[[4226 7372 7060 1195 6094 5058]
 [6345 1285 5406 7115 4877 5304]
 [5945 6382 1948 9099 4546 5741]] | 7060

[[923 366 412 699]
 [235 522 611 125]
 [133 121 519 400]] | 412

[[  1  25 -34   6   2   5]
 [-11  -7 -27   0  17   8]
 [ -7  20  33 -28 -21  25]] | -34

[[-476  -74   93  -73 -267 -134]
 [-580 -424 -315 -127 -185 -329]
 [-353  181  641  589 -402  117]] | 93

[[497 752 230 296 227]
 [262  78 303  70 868]
 [946 482 473 624 745]] | 230

[[40 53 45 58 52]
 [46 42 46 66 39]
 [54 33 77 16 46]] | 45

[[172  50 240 217  96]
 [169 179 144 175 178]
 [ 83 104 176 212 236]] | 240
---
[[166 126 178 142 215 113  23]
 [159 146 160 124 173  79 104]] ans = 215, 23

[144 151  32 187 205 178 108] ans = 205, 32

[[4 6 5 6 6]
 [2 8 5 5 7]] ans = 8, 2

[6177 2908 8593 2821 5996] ans = 8593, 2821

[[ 90  76  90  72  69  81]
 [  9  21  37 192  99  21]] ans = 192, 9

[132 561 453 177 187 825  49] ans = 825, 49

[242 133 189 253  49  76] ans = 253, 49

[25 11 41 29 13 78 18] ans = 78, 11
---
[[33 32  2 58]
 [73 61 54 41]
 [80 63  8 54]] Out: 33, 54

[247 468 389 818] Out: 247, 818

[-860 -405 -505  552  162  573] Out: -860, 573

[3 1 8 2] Out: 3, 2

[ 21  45 244 117] Out: 21, 117

[351 463  73 584 696 994] Out: 351, 994

[[1968 8699 3172 2037]
 [2015 2297 4783 1204]] Out: 1968, 1204

[47 17 95 48] Out: 47, 48

[[87 85 55 64]
 [28 63 53 13]
 [28 49  1 35]] Out: 87, 35

[ 15  50 179 194  65 154] Out: 15, 154
---
Q:
-10,72,-4,-17,-23,97,-19
5,-26,-47,-12,17,-30,74
-5,41,38,7,-17,58,-66
A: -19

Q:
-42,-17,28,-86,-21
41,-104,-87,9,-68
-23,0,23,-68,-11
A: -21

Q:
23,-38,12,-31,10,41
-36,16,-89,-23,-33,-5
21,-22,18,-4,17,19
A: 41

Q:
87,-16,72,-1,10,-51,-7
15,-16,58,-1,10,5,-7
16,-16,58,28,10,5,-7
A: -7

Q:
-68,68,-30,77
48,-40,23,-68
-9,9,-10,13
A: 77

Q:
-48,-38,9,-64,70,18,44
-12,-22,-52,89,36,-73,35
-19,-86,39,-43,27,-23,22
A: 44
---
[[867, 643, 893, 86, 339], [997, 792, 955, 30, 405]] yields 86
[631, -656, 270, -802] yields 270
[6739, 9583, 9768, 2002, 6027] yields 2002
[-48, 376, 952, -986, -484, 208] yields -484
[703, 367, -161, -874] yields -161
[[100, 64, 210, 177], [167, 195, 63, 102]] yields 210
---
array([-1.191, -0.299, -0.776, -1.943, -2.009,  1.074, -1.847]) gives -1.191
array([ 1.15, -0.19, -0.64,  0.14,  0.38, -1.13]) gives 1.15
array([-19.705,  -4.013,   0.105, -11.663, -11.375,  15.775,   0.188]) gives -19.705
array([ 0.154, -0.118, -0.025,  0.058]) gives 0.154
array([ 1.466, -1.446, -1.630,  0.623]) gives 1.466
array([-1.359,  1.494,  0.801,  1.165,  0.172,  0.204]) gives -1.359
array([ 0.047,  0.132, -0.161, -0.082]) gives 0.047
array([-1.24, -0.55,  0.48, -0.11,  1.00]) gives -1.24
array([ 7.0, 10.9, -9.8, 14.0,  9.2]) gives 7.0
---
(9, 2, 2, 7, 5, 0, 2)
9
(-837, -393, 638, -307, -136, 422)
-837
(-36, -3, -42, 27)
-36
(655, -287, -521, 978, -593, -306)
655
(302, -157, -721, 679, -476)
302
(791, 777, 146, 818, 412)
791
(0, 28, 19, 9, -1, -35, 20)
0
(74, 93, 84, 45, 224, 126, 179)
74
(8093, 3222, 8165, 1481, 5489)
8093
(56, 72, 43, 10, 90, 44)
56
---
92  13  57  62  37  -2  40 --> 37

-10    8  100  -20   69   40 --> 69

  6  -29   76    5   13 --> 13

 72  -96   78  -55    4 --> 4

-41  -84  -53   -6    1  -10  -16 --> 1

 33   19  -85  -24
 16  -59  -55    4
  0  -30  -23  -56
--> 16

-14   33   41  -77  -43   51 --> -43

 85   -4   -1   11  -66    8
 50    3    9  -13   71   -2
 15  -16   16  -20  -21  -11
--> -66

-56  -82   32  -58   20   23    0
-50  -44   17  -76   24   58   19
--> 20
---
[[64 47 57 99 80]
 [40 51 72 14 15]]: 57

[[ -81 -595   68   95 -279 -340 -122]
 [ 268  119   84 -132 -324  -89    1]
 [ 258 -267  127   46  758  126  130]]: -279

[[31 38 20 80]
 [24 22 50 25]]: 38

[[6180 8064 5075 5468 5738 2962 3769]
 [4506 4683 4240 9512 4181 4329 5741]
 [4194 8064 4109 5687 6257 4373 3239]]: 5738

[ 81 236 144  63]: 236

[2709 8743 2563 1069 6099]: 2563

[[ 27 194 181  95  84 162]
 [137  50 127  35 103 139]]: 95
---
[[-54  43  43 -13 -35]
 [ 35  83   8 -41  60]
 [ 25 -36 -26  59   5]] result: -26

[[-10  39 -60  39 -32 -55  21]
 [-34  35 -39 -68 -23  28  17]
 [-44  32 -23 105  72 -82   8]] result: 72

[[-18   9 -16  19  -9 -16]
 [ 75  83  34  61  35  61]
 [ 32  26  15  19   7  36]] result: 19

[[ 25  19  35 -53 -61  33]
 [-44  41  19  26  27 -67]
 [ 11  38  -5 -80  -5  42]] result: -80

[[  6  18  19 -46 -28   8 -34]
 [-45 -27  -8  26  75  17  -7]
 [-42 -24   0  27  77   9  -1]] result: 77

[[ 59 -70  -1  84]
 [-17 -29 -55 -92]
 [ 60 -69 -62 -10]] result: -69
---
[45, 3, -10, 4, 21, 93, 9] Answer: 4

[[-38, -79, 36, -38, 15, -35, 15],
 [-50, -65, 48, -2, 28, -45, 1]] Answer: -38

[[38, -18, -41, 53, 7, -52, -82],
 [40, -9, -13, 64, 18, -22, -70]] Answer: 53

[84, 49, 57, 94, 81, -13] Answer: 94

[-77, -15, -5, 62, -74] Answer: 62

[1, -77, 36, 10, 21] Answer: 10

[[-91, -50, 71, -49, -71, 4, 36],
 [6, -3, -85, 12, -1, 25, 61],
 [92, 15, -87, 6, 69, -1, -8]] Answer: -49

[[3, 6, -7, 17, -33, -8],
 [-8, -15, 18, -46, 94, 30],
 [-3, -5, 6, -15, 34, 9]] Answer: 17
---
[[  44  -67  -98   18   87]
 [  69   98  -53   22    4]
 [-103  -60   67   -3    1]] yields -3

[[-53   1  64  64]
 [100   0  47   5]
 [ 16 -10 -25 -12]] yields -25

[[-10  64 -22  24 -47]
 [ 42  55  -6   5 -84]
 [-26 -35  27 -57  45]] yields -57

[[-15  -6  56  76 -30 -83]
 [  8 -51 -72 -28   8  28]
 [ 52  19 -50 -36   3  80]] yields 3

[[ 45  13   3  -2 -20]
 [-51 -94  78 -40  10]
 [-37  76 -33  11  32]] yields 11

[[ 62   4  -8  -2 -66]
 [ 87  34  39 -22 -35]
 [-61 -30 -35 -25  51]] yields -25
